128 stands for zero in the data rows.
Some points, one per row:
[132 146  79 121  83  99 141 186 135 119 129 117  91 149  83 127 158 119
 188 134 108 135  93 187 152 199 160 173 141 105  91]
[150 116 117 128 108 142 112 130 103 103 110 121 136 130 106 134 122 128
 152  92 108 122 114 141 102 159 124 135 142 122 122]
[119 179 101 122  98 140 154 177 181 107  94 113 122 180 112 116 119 114
 181 118 122 151 121 186 148 196 135 156 157 148  61]
[131 138 142 150 142 127 131 156 149 126 106 163 111 150 105 135 109 111
 172 111 127 116 121 146 163 135 136 165 139 116 133]
[134 144 120 108  96 147 122 105  70 142 119 118 139 131 154 118 124 111
  96 165 129  97 143 149 140 128 113 119 135 132 114]
[141 155  89 124 142 150 138 153 164 127 106 134 129 128 130 117 130 160
 145 112 153 148 126 138 122 137 116 101 122 139 114]
[125 124 122 121 100 152  99 109  98 143 130 123 141 117 188 154 116 124
  81 120 120 102 122  76  95 112 131 107 138 128 155]
[135 148 101  84 107  93  93 107 143 112 134 133 119 103 107 133 164 151
 187  87 112 127 111 112  83 137 135 121 163 108 140]
[119 100 143 102 105 157 100  78 119 130 131 174 139 125 158 149 126 107
  64 126 139 135 150  93 152 115 127 116 123 147 136]
[123 150 161 169 160 111 142 107 186 143 174 149 128 170 141 114 128 176
 136 116 157 150 159  76 159  82  97 128 117 108 167]
[119 115  63 167 106 133 143 200 131 118  91 124  81 141  71 128 168 115
 165 171 109 115  94 209 147 187 156 164 118 125  44]
[148 127 125 159  58 161 183 189 120 115 101 116 112 146 110 132 105  91
  92 162 112 149  86 172 167 211 172 170 114 109  40]
[153 146 157 102 122 173 125 108  95 133 122 153 123 131 142 110 135 141
  49 144 123 120 143  95 150 101 112 101 115 139 146]
[131 123 161  88 134 120  95  60  84 141 144 127 163 116 154 145 152 141
  86 127 140 112 162  69  73  85 106 114 136 122 154]
[149 105  92 134  56 172 175 192 135 125  91 117  98 159  76 147 134  82
 103 150  91 131  86 161 157 202 143 165 108 134  52]
[116 135 157 146 110 174 159 157 182  99 129 154  79 156 149  97 100 116
  94 160 102 164 121 161 201 144 105 157 101 148  94]
[129 137 127 128 119 139 150 129 109 114 133 130 126 129 107 127 127 131
 150 146 134 140 100 118 139 131 134 119 109 112 142]
[136 152 115 118 143 127 108 109 112 143 148 108 146 118 137 147 113 113
 101 127 127 104 147 102  92 115 133 110 116 118 174]
[127 124 169 130 115 101 116 135 130 145 138 129 121 103 131 135 137 130
 127 137 141 140 131 119 119  94 123 130 148 142 125]
[141 124 100 150 136 114 122 149 140 138 123 146 130 135 106 116 174 120
 168 131 136 146 136 172 138 166 136 151 117 110 129]
[159 130 104 149 117 116 162 172 168 123 102 113  94 165  76 147  99 113
 183 140  82 129 134 192 169 173 120 164 114 147 105]
[114 155 120 130 180 111 105 124 165 128 126 133 112 152 113 121 137 115
 189 129 144 144 121 125 114 134 139 150 124 118 135]
[146 124 156 119 133 126 116  72  90 117 144 150 129 107 157 133 113 127
  73 148 128 104 109  69 112 111 123  98 111 147 140]
[150 118 151 143 120 117 141 123 118 110 156 130 150 141 140 120 124 122
 106 128 135 145 134  92 143 107 147 131 106 138 126]
[129 131 192 108 155 125 118  95 108 130 155 118 152 100 133 137 104 168
  97  91 158 121 160  93  90  76  93 111 120 113 172]
[125 109 124  99 167 113  77 101 107 129 120 122 149  75 133 132 139 127
 120 129 145 105 145  92  63 122 153 105 168 146 148]
[122 140  98 134 106 158 158 183 134 120  92 137  97 141 120 105 130 119
 153 145 130 142  86 193 189 179 144 140  97 134  76]
[146 102  92 145  75 149 176 166  93 140 103 130 123 156 124 142 132  93
 107 176  83 135  76 144 143 175 155 148 118  98  70]
[145 136 143 139 142 169 140 116 138 128 152 120 147 147 157 124 127 125
  89 146 127 149 143 157 152 103 101 113 120 156 122]
[104 106 158 131 110 149 133 117  95 138 128 157 101 139 151 139 136 132
  93 167 133 128 153 134 118 140 133 136 133 147 111]
[122 154 138 150 152 135 145 154 144 131 115  97 142 143 134 126 137 164
 168 132 122 129  99 143 157 111 114 152 127 143 128]
[134 107 156 113 137 152 114  67 138 126 116 119 134 131 130 129  94 124
  82 133  95 113 158  79 116 106 104 102 135 150 150]
[142 130 110  81 111 118  92  89  67 127 128 130 136  95 140 136 141 129
 127 133 126 100 136 105  66 109 155 104 141  78 118]
[134 162  77 159 138 104 148 175 191 119  89  89  88 168  72 138 142 136
 229 107 117 135  92 172 133 198 148 147 117 147  93]
[114 151 148 127 151 118 117 124 143 121  99 128 119 125 105 111 115 161
 108 150 146 170 142 131 163  79 118 127 141 127 140]
[169 140  65 170  85 149 210 225 155  85  73 126  78 189  75 116 105  75
 179 175  87 167  34 242 222 244 168 184 114 118  37]
[145 110 160  98 110 162  78  62  69 154 155 168 151 105 203 115 133 121
  44 136 139  99 138  84  76  86 129 108 139 145 138]
[142 126 123 114  92 163 142 133 155 138 147 124 110 159 154 118 123 130
 113 129 138 116 120 105 129 119 109 142 126 129 109]
[152 162 166  96 147 118 127  92 150 139 178 136 111 119 151 121 125 157
 104 151 145 139 159 111 142  95 106 145 135 115 135]
[116 134  97 134  99 173 152 152 102 160 109 108  79 125 104 122 125 111
 160 149 116 112  99 166 145 161 152 141 119 118  83]
[120 105 141 123 153 138  82  91 126 139 157 147 137 118 157 137 136 113
 106 123 147 116 139 100  87  92 105 107 138 129 165]
[138 134 112 149 129 123 148 148 128 124  99 126 114 152  99 122 127 107
 149 162  96 122 130 173 165 168 142 139 102 139  80]
[137  93 172 118 143 135 104  56 108 172 143 137 148  94 173 114  89 157
 116 117 172 156 185  63  58  75 119  88 170 150 172]
24 more points follow, each with its number after it:
[101 151 130 140 168  90  91 138 147  97 139 107 153 114 120 139 161 129
 164  72 136 106 160 145 115 149 154 131 118 127 148] 0
[107  89 189  87 123 179 146  77  89 126 124 139 151 113 189 145 119 105
  70 161  91 140 113  73  97  72 111 106 124 130 167] 1
[127 134 112 134 148  78 121 143 133 132 133 116 142 104 119 147 154 128
 169 117 139 119 152 122 115 137 131 125 163 116 154] 2
[125 131 165 115 138 124 104 122 114 110 129 121 144 114 139 141 137 135
 116 117 151 115 186 135 101 123 127 128 143 137 147] 3
[127 162 115 163 116 109 137 187 182 106 101 115 111 134  77 112 125  94
 241 124 138 132 121 229 120 192 168 158 128 124  81] 4
[119 109 127 103 117  93  78 119 106 139 130 113 138  94 157 150 145 124
 110 128 127 101 120 119  66 103 172 104 118 125 153] 5
[158 150  35 160 120  97 141 205 179 122  93  91  90 160  72 142 168 102
 225 124 142 125 115 226 136 180 135 172 107 136  97] 6
[142 133 100 139  96 139 139 139 118 116 106 113 113 154  99 131 131  92
 123 175  97 114 105 165 151 170 147 150 113 139  83] 7
[133 143 146 137 154 136  84  90  98 148 157 115 149 112 171 150 149 139
 158  94 116 131 168  94  98 122 142  98 138 134 165] 8
[142 114 161 112 112 145 134 101 102 162 144 150 155 138 185 121 107 132
  39 168 144 112 143  90 169  75 103 145 129 140 136] 9
[ 94  99 215 109 113 135  93  66  88 164 151 167 164  95 209 110 134 112
  36 111 151 105 143  59 113  74  87  91 138 145 167] 10
[125 144 138 159 123 146 188 166 162  99 120 138 122 157 117 106 132  95
 120 150 102 136  83 137 178 159 107 144 137 134  80] 11
[119 125  97 136  82 132 138 141  97 107 106 118  99 143 124 139 116  84
 151 154 104 130 114 159 161 168 152 120 157 156 109] 12
[149 117 166 101 109 135 117  69 102 143 126 176 140 126 212 140 103 123
  40 172 148 133 149  65 124  81  93 114 140 155 163] 13
[116 115 112 120 152 147 121 112 112 120 112 152 125 103 146 123  93 136
 126 100 143 125 123 104 106 104 139 119 141 144 152] 14
[128 151 124 153 133 118 157 134 148  98 134 136 123 143 120 126 128 130
 156 138 152 160 142 168 137 101 112 130 116 125 109] 15
[138 113 135 122 135 137 128 101 136 122 135 136 139 124 154 144 126 152
 101 140 106 126 149  88 122 116 131 128 136 144 133] 16
[133 137 150 126 128 111 139  93 128 158 162 123 119 100 148 131 121 143
 120 133 120 121 111 118 130 106  98 120 121 144 134] 17
[100 135 124 154 154  92 126 162 146 108 102 115 125 143  95 101 147 151
 229  85 129 143 132 150 119 138 145 116 134 131 124] 18
[136 143  93 139 116 120 165 190 184 126 119 123 119 165 115 126 120 104
 152 129 113 141 102 190 157 158 150 140 134 128  89] 19
[115 116 122 128 144 131 126 162 177 125 129 122 118 125 118 120 133 122
 172 111 131 145 106 167 147 141 160 122 122 113 132] 20
[128 121 116 129 132 134 148 189 150 134 113 118  97 141  90 153  95  99
 187 123 102 165 108 157 140 181 155 146 120 107  90] 21
[130 122 112 122 157  91 127 144 137 114 120 142 110 145  95 122 117 151
 230  71 141 124 142 163 114 125 129 125 143 112 142] 22
[111 134 127 126 167  92 112 136 169 123 153 102 150 111 105 112 141 164
 193 109 118 133 138 144 106 122 135 140 139 107 145] 23
Which three of these numbered points are nearest to each point below, looking only along the 3 directions in which the first points spread most? Their numbers follow each, nearest first.
[128 131 138 108 131 104  76  88 117 151 149 136 136 144 133 108 155 162
 135 101 131 107 156  97  56  91 131 125 146 119 189] > 8 3 5
[121 126 152  90 158  63  69  84 144 124 116 124 182  95 175 158 148 146
 132  83 125 120 140  71  78  73 142 108 162 103 183] > 8 5 3
[145 131  93 155 177 115 143 144 186 135  95 134  99 162  72 136 145 131
 211 105 165 114 127 167 149 147 133 111 109 109 117] > 18 20 22
[113 154 138 152 179 101 136 101 142 132 156 127 121 143 110 128 127 153
 189  89 159 125 163 153 123  75 118 137 137 121 170] > 23 0 2
[136 131 105 159 108 135 202 183 175 115 120 121 113 150 100 100 145 135
 142 140 112 151 112 177 186 198 136 155 105 124  69] > 19 11 21
[134 116 144 117 167  97  48  69 109 128 150 116 150  98 134 135 124 162
 104 104 151 108 171  86  57  96 126  96 178 134 178] > 8 5 3
[140 143 103 122  87 173 121 106  88 137 124 138 150 120 125 131 132 104
 140 147  82 127 110 132 117 170 130 133 141 118 128] > 12 7 14
[127 128  71 114  81 132 154 195 114 108  95  90 116 137 101 123 146 108
 181 104  89  81  72 219 121 206 161 157 117 143  95] > 21 12 7
[135 139 138  72 185  99  89  74 109 106 157 112 153  77 127 148 108 146
 103  94 116 127 175 116  69  62 107 100 146 123 183] > 8 3 14
[126 143  65 130 130  88 161 186 173  98  86 121 125 139  75 121 153 114
 208 132 142 165  88 173 153 166 134 137 134 118 111] > 4 6 21
[121 121 101 131 139  75  96 138 102 134 107 110 156  95 114 145 121 146
 138 125 152  87 116 131  94 129 130 112 158 133 139] > 2 5 0
[108 147  93 128 122 113 168 185 144 148 118 120  89 168  99 112  95 140
 127 168 123 137 101 199 159 162 123 131  88 147  98] > 19 11 21
[144 130 132 119 134 134 127 132 128 137 132 137 125 126 135 116 134 114
 120 137 113 108 151 107 103  91 123 125 134 131 121] > 14 17 16
[124 136  86 164 103 103 180 201 190  88  73  96  53 168  69  94  94 127
 217 135  98 158  89 200 194 156 134 161  86 131  59] > 4 6 19
[130 120  93 113 119 108  61 123  85 148 160 124 143  77 126 128 123 124
  81  89 122 127 123 100  28 134 159  98 132  99 187] > 5 8 14
[155 119 168 161 114 148 174 153 149 132 125 128 127 159 139 119  85 109
 114 170 112 126 127 155 220 140  74 158  96 130 113] > 11 15 19
[106 124 153 110 173 109  80 104 115 126 153 135 151 128 155 121 137 165
 130  94 126 112 180  72 107  53 132  88 136  94 169] > 8 3 14
[109 130 109 183 172 132 195 197 201  98 123 129 112 180  77  94 141 142
 194 146 126 155 114 217 202 198 140 165 117 116  89] > 19 4 6
[144 132 178 144 131 144 146 144 131 137 136 115 128 131 105 109 114 143
 106 128 141 161 127 150 156 130 100 136 131 126 104] > 15 17 11
[114 108 127 131 123 114 129 116 142 133 145 130 149  92 127 134 101 146
 155 123 149 120 143 107 111 139 127 128 136 130 155] > 3 14 17
[123 122 131 118 145 113 136 121 113 126 148 130 131  95 119 164 166 143
 118 125 133 111 135 130 138 134 134  97 159 110 145] > 14 3 17
[119 160 127 135 149  91 166 152 178 102 129 139 103 101 114  95 146 136
 187 101 133 169 138 189 141 152 107 136 111 142 116] > 20 15 18
[143 138 149 133 120 133 137 114 139 145 134  93 116 128 139 143 133 120
 121 150 133 151 137 119 124  84 129 113 117 132 150] > 17 16 14
[116 160 113 145 165  96 141 155 147 138 131  99 136 133 109 110 150 138
 192 109 156 133 146 122 126 103 138 128 129 146 172] > 23 0 22
[101 130 130 144 111 147 143 141 150 125 103 147 121 143 126 123 139 140
 121 149 111 138 118 153 158 128 137 120 140 121 126] > 15 20 11
[143 106  73 102 109 115  91 141  96 108 105 123 113 106 119 161 129 107
 142 110 109  95 139 137  90 192 161 124 134 109 125] > 12 5 2
[125 102 115 151 169 103 113 160 105 126 139 141 131 156 113 144 139 162
 183 103 131 140 168 156 110 146 136 117 114 135 120] > 0 2 20
[140 120 151 129 138 121  92 113 123 118  96 107 137 118 149 139 129 120
 139 121 129 124 140  76  95 101 139 126 131 130 136] > 3 14 8
[135 136 114 148 116 144 167 143 170  99 123 140 125 152 117 100 131 121
 106 142 149 142 113 146 178 149 102 155  81 146 102] > 11 15 19
[137 125 173 131 109 127 117 119  98 113 157 123 140 137 143 120 112 142
  73 135 104 120 139 131 141 124 122 115 137 114 128] > 16 17 14
